Each row is where one point has got to under a steady rotation. How many steps took it there?
The counts run from 0 to 469.
[ 0.35 -4.18 -1.19 -1.25  1.01  2.58 -0.64 -1.66  0.06 -1.28  1.31 -0.72
 -2.21 -0.73  1.75 -4.63  4.34  2.45  3.17  1.79  0.34 -0.30 -1.29 -4.21
  4.89 -0.53 -0.15 -2.07  0.41 -0.55  4.54 -0.19] -> 93
[ 3.38  3.41  1.67 -1.03  1.07 -1.93  1.66 -3.72  5.63  1.23  2.50 -1.90
 -3.86 -0.35 -1.44 -0.39  0.58  5.09 -3.65  1.18  0.13  0.47  2.45  3.03
 -0.48 -2.17  1.62 -1.58 -0.35 -2.53  1.36  2.44] -> 23
[ 0.79 -5.15 -1.13 -1.64  1.67  3.09 -0.67 -1.66 -0.54 -2.62  0.89 -0.79
 -1.30 -0.92  0.37 -3.30  4.01  1.37  1.83 -0.85 -1.41  0.90 -1.61 -5.64
  6.13  0.32 -0.18 -0.39  0.94  0.88  3.91 -0.83] -> 173
[ 1.48 -4.60 -3.74 -1.62  0.67  3.62 -1.50  1.01 -1.60 -0.45 -0.72  0.04
 -0.35 -1.85  1.17 -4.92  2.32 -0.90  5.22 -1.11 -4.46  1.88 -0.27 -2.49
  2.74 -0.31 -1.39 -1.38  0.39  1.42  3.67  1.98] -> 333
[ 0.97  0.67  0.83 -1.19  0.98  1.35  0.25 -0.53  2.60 -2.36  3.14 -1.76
 -5.67  1.73 -0.91  0.96  5.30  1.66 -1.83 -0.40  3.40  1.09 -2.09 -0.27
  4.68 -0.25 -0.09  3.46  3.91 -3.24  2.80  0.19] -> 106
[ 4.35  0.40  0.35 -1.65 -0.26 -0.35  0.57 -4.12  4.01 -2.66 -0.68 -2.89
  0.68 -1.69  1.22 -2.24 -5.11  0.23 -0.85 -2.90 -3.15  1.61  2.99  3.16
  1.10 -4.22  0.55 -1.90  1.20  1.87  0.07  3.58] -> 419
[ 2.43 -1.40 -0.13 -5.44  0.59  3.31 -3.96 -3.77 -0.22  2.92 -1.21  1.94
  3.14 -3.27 -0.60 -1.97 -1.41  0.98  3.06 -2.58 -4.68  3.02  1.12 -1.06
  1.21 -0.67  0.07  0.64 -0.81  3.14 -0.08  0.95] -> 336
[ 0.72 -3.35 -2.67 -3.52  2.90  4.76 -2.21 -2.66 -2.02 -0.02 -0.31 -1.43
  1.67 -4.50 -1.24 -6.17 -0.19  0.48  1.44  2.79 -1.24 -1.88  0.29 -1.40
 -0.10 -3.88  3.47  1.94  0.16 -1.22  0.56  0.39] -> 429
[ 1.30  0.93  0.77 -1.39 -2.34 -1.11 -0.21  1.08  4.05 -2.62 -1.84 -2.21
 -1.26  3.23 -2.17  6.66 -1.74  0.87 -3.76 -2.24 -0.20 -0.91  0.50  4.12
 -1.09 -0.98 -4.10  1.39  1.04 -2.84 -2.10 -0.91] -> 213
[-2.00 -1.56  0.63 -1.45 -0.82 -0.83  1.55 -1.15  3.30  0.41  2.56 -2.06
 -2.24  3.99 -1.83  4.96  6.47 -0.27 -2.61  2.82  2.64 -3.18 -0.21 -0.31
 -0.76  0.54  1.59  3.02 -1.18 -2.01 -0.44 -1.25] -> 376
[ 0.59 -2.47 -1.00 -2.06  3.72  0.86 -0.42 -5.59  1.83  3.89  0.15  0.15
 -5.31  1.39 -0.88 -3.20  3.19  3.61 -0.11  3.22  2.80 -0.19 -1.09 -2.57
  1.62 -1.24  2.46  0.34  1.79 -1.28  1.80  0.23] -> 442
[ 3.90 -0.52  1.40 -3.19 -0.02  1.42 -2.76 -3.83  2.74 -3.12 -1.72 -0.99
  1.39 -2.58  0.87 -1.16 -4.26  2.80 -0.33 -4.72 -3.35  2.56  1.03  0.41
  3.31 -1.77 -2.21 -0.67  1.65  1.91  0.18  0.51] -> 338
[ 2.16  3.96  0.75 -3.24 -0.32  0.61 -1.21  0.59  2.87  2.16 -0.68 -1.67
  0.38  0.76 -5.19  3.99 -1.65  1.51 -4.11 -1.18 -1.29 -0.99  0.50  3.15
 -2.95 -1.22 -0.33  3.49 -0.38 -3.71 -3.17  0.75] -> 291
[ 0.16 -3.40 -5.34 -0.02 -0.39  3.69 -1.01  4.78 -1.69  1.44 -3.55 -1.40
 -0.62  1.40 -2.35  1.58  0.47 -0.96  0.29  0.54 -4.27 -2.30 -1.45 -2.35
 -1.69  0.26 -4.54  0.85 -0.75 -3.34 -0.40 -1.42] -> 302
[ 2.33 -0.87 -1.56 -1.57 -0.36 -1.43  1.18  1.68  2.96  0.95 -0.86 -0.11
 -0.84 -0.29 -3.51  5.89 -0.23  3.20 -4.35 -2.14 -4.77  0.60  1.94  3.84
 -3.29  2.41 -3.37  0.27 -2.53 -0.66 -0.73  0.44] -> 466
[ 1.07 -1.85 -1.09 -3.84  1.42  1.94 -0.59  0.39 -1.55  1.13 -2.22  0.36
 -3.37  0.07 -5.12 -3.60  0.80  4.21 -1.82 -0.80 -0.74 -1.17 -2.68 -2.25
  4.96  1.83 -0.73  1.55  1.70 -3.25  2.66  0.22] -> 445
[-0.34 -5.52 -2.10 -2.28 -1.85  0.49  1.09 -0.29 -1.19  1.66 -4.96 -2.06
  0.49  4.01 -4.07 -1.79 -2.04 -4.02 -0.08 -1.73 -2.72 -4.55 -0.83 -2.13
  1.39 -0.78  0.37  0.92  0.32 -0.05 -2.42  1.42] -> 397
[-0.87 -3.51 -3.79 -0.84 -0.53  1.55  0.13 -0.57  1.95  2.15 -1.60 -0.77
 -2.84  4.50  0.90  2.10  3.40 -6.29  4.25  0.02 -0.45  0.90  0.06  0.96
 -3.00 -2.41  0.10  1.45  1.81  0.86 -0.34  2.12] -> 314
[-1.83 -2.84  0.21  0.07 -2.21 -0.46  1.57  1.82  1.93  0.04 -0.36 -2.33
 -2.86  6.49 -0.76  3.03  5.50 -0.73  0.75  1.35  1.16 -4.15 -1.54 -3.14
  1.62  0.61 -1.60  0.59 -0.50 -3.51  0.78 -1.30] -> 298
[ 0.94 -3.16 -2.31 -1.96  2.53  5.18 -1.55 -1.49 -1.40 -2.05 -0.20 -2.69
 -0.15 -2.00 -0.85 -6.05 -0.65 -0.71  1.18  1.23 -0.35 -1.74 -1.59 -3.91
  3.55 -4.73  1.77  1.04  2.16 -2.37  0.86 -0.11] -> 428
[-0.29 -0.79  0.77 -2.96  1.73  4.30 -3.07 -3.89 -0.10  1.01  0.05 -1.74
 -1.53  0.64 -1.13 -4.54  2.37  1.12  2.31  2.76  2.70 -2.45 -2.12 -3.41
  3.43 -3.60  2.73  1.67  1.91 -3.19  0.79 -0.49] -> 268
[ 0.69 -0.75 -0.58 -2.05 -0.43  0.69 -1.64 -0.25  1.62  5.77 -4.14 -0.22
  1.45  1.56 -3.01  2.37 -1.81  2.98 -0.66  0.59 -4.37 -3.08  0.91 -1.05
 -3.15  0.19 -2.16 -1.95 -4.11 -1.89 -2.58 -1.43] -> 384
[ 1.72  2.14  0.67 -1.40  1.32  0.20  1.67 -3.38  2.47 -1.66  5.20 -2.79
 -3.56 -0.30 -0.08 -2.42  3.34 -0.51 -1.14  1.17  1.28  1.38  1.13  1.04
  2.29 -3.66  4.53  1.86  2.30 -0.70  2.12  3.50] -> 264
[ 1.15  2.08  0.99 -4.24 -2.88  0.34 -2.09  1.59  3.01  2.03 -3.11  0.17
 -0.06  1.92 -2.00  5.55 -0.53  1.18  0.76 -2.40 -1.66 -0.40  0.90  4.83
 -3.40  0.29 -4.59  0.62 -0.36 -1.17 -1.73  0.37] -> 132
[ 2.77  3.80  3.51 -4.13 -1.63  1.83 -2.39 -3.04  2.70 -1.78  1.40 -2.78
  2.58 -2.94  0.44 -3.06 -1.87  2.04  1.95 -1.20 -1.48 -0.40  2.14  1.49
  2.65 -4.31  0.58 -0.94 -0.93 -1.26  0.17  1.69] -> 5
[-0.56 -2.17 -3.14 -2.09  2.14  3.76 -1.47  1.86 -1.44 -0.67 -1.98 -1.08
 -4.34  1.25 -3.92 -0.12  2.38  0.83 -1.07  1.51  2.40 -1.41 -4.24  0.57
  0.74 -0.34 -1.43  4.27  3.31 -5.06  0.84 -1.35] -> 30
[ 2.79 -2.47 -1.67 -0.07 -2.08 -0.61  1.24  0.65  2.38 -0.79 -2.58 -2.96
  2.84 -0.16 -0.72  1.18 -4.22 -0.45 -1.11 -3.01 -7.12 -1.45  3.06 -0.17
 -1.05 -1.47 -2.86 -3.95 -2.57  0.66 -1.62  0.92] -> 147
[-0.33 -1.82 -2.74 -2.99  0.95  4.06 -2.39  1.74 -1.05  5.74 -2.07  1.15
  0.17  0.13 -3.47  1.69  3.20  2.38  1.67  2.97 -1.91 -2.12 -1.78 -2.06
 -3.11  1.44 -2.04  1.71 -2.37 -3.33 -0.88 -2.51] -> 461
[ 1.19 -3.59 -3.90  0.52  1.81 -0.05  2.32  1.50  0.52  3.52 -2.49 -1.06
 -5.49  3.39 -4.42 -1.42  1.49  1.92 -2.56  1.41 -1.76 -2.37 -2.23 -2.90
  0.87  1.37 -0.97 -0.52  0.99 -3.56  1.23  0.91] -> 205
[ 1.38  2.26  1.88 -1.91 -3.56 -1.61 -0.50 -1.72  5.09  1.28 -2.83 -2.19
  0.50  4.42 -0.10  3.99 -2.80 -0.95  0.48 -1.00 -1.24 -2.00  2.36  3.61
 -2.38 -2.50 -1.68 -1.32 -1.63 -1.23 -2.91  1.77] -> 54
[ 0.52 -1.44 -1.32 -1.42  1.87  2.86 -0.18 -1.81 -0.37  1.91  2.49 -1.61
 -2.35 -0.98 -0.43 -5.85  4.00  2.96  1.77  3.65 -0.40 -1.45 -0.15 -4.75
  2.58 -1.64  2.64 -1.59 -0.63 -2.44  3.13  0.73] -> 14
[-0.26 -1.30 -2.47  0.90  0.12  2.29  1.91  3.14 -0.08  2.67  0.41 -3.12
 -2.53  4.00 -3.43  0.50  3.11 -1.45 -1.42  2.49 -1.75 -3.60 -1.43 -5.22
  0.64 -0.36  0.20  1.48 -0.12 -4.89 -0.35 -0.16] -> 379
[ 0.25 -3.70 -1.08 -4.00  2.96  1.34 -0.81 -4.86  0.20  3.76 -0.40  1.67
 -4.12  0.12 -3.32 -2.07  4.45  3.73 -0.05  1.81  2.01  0.40 -1.79 -1.82
  1.43  0.99  2.36  2.18  1.37 -0.52  2.21 -0.48] -> 443
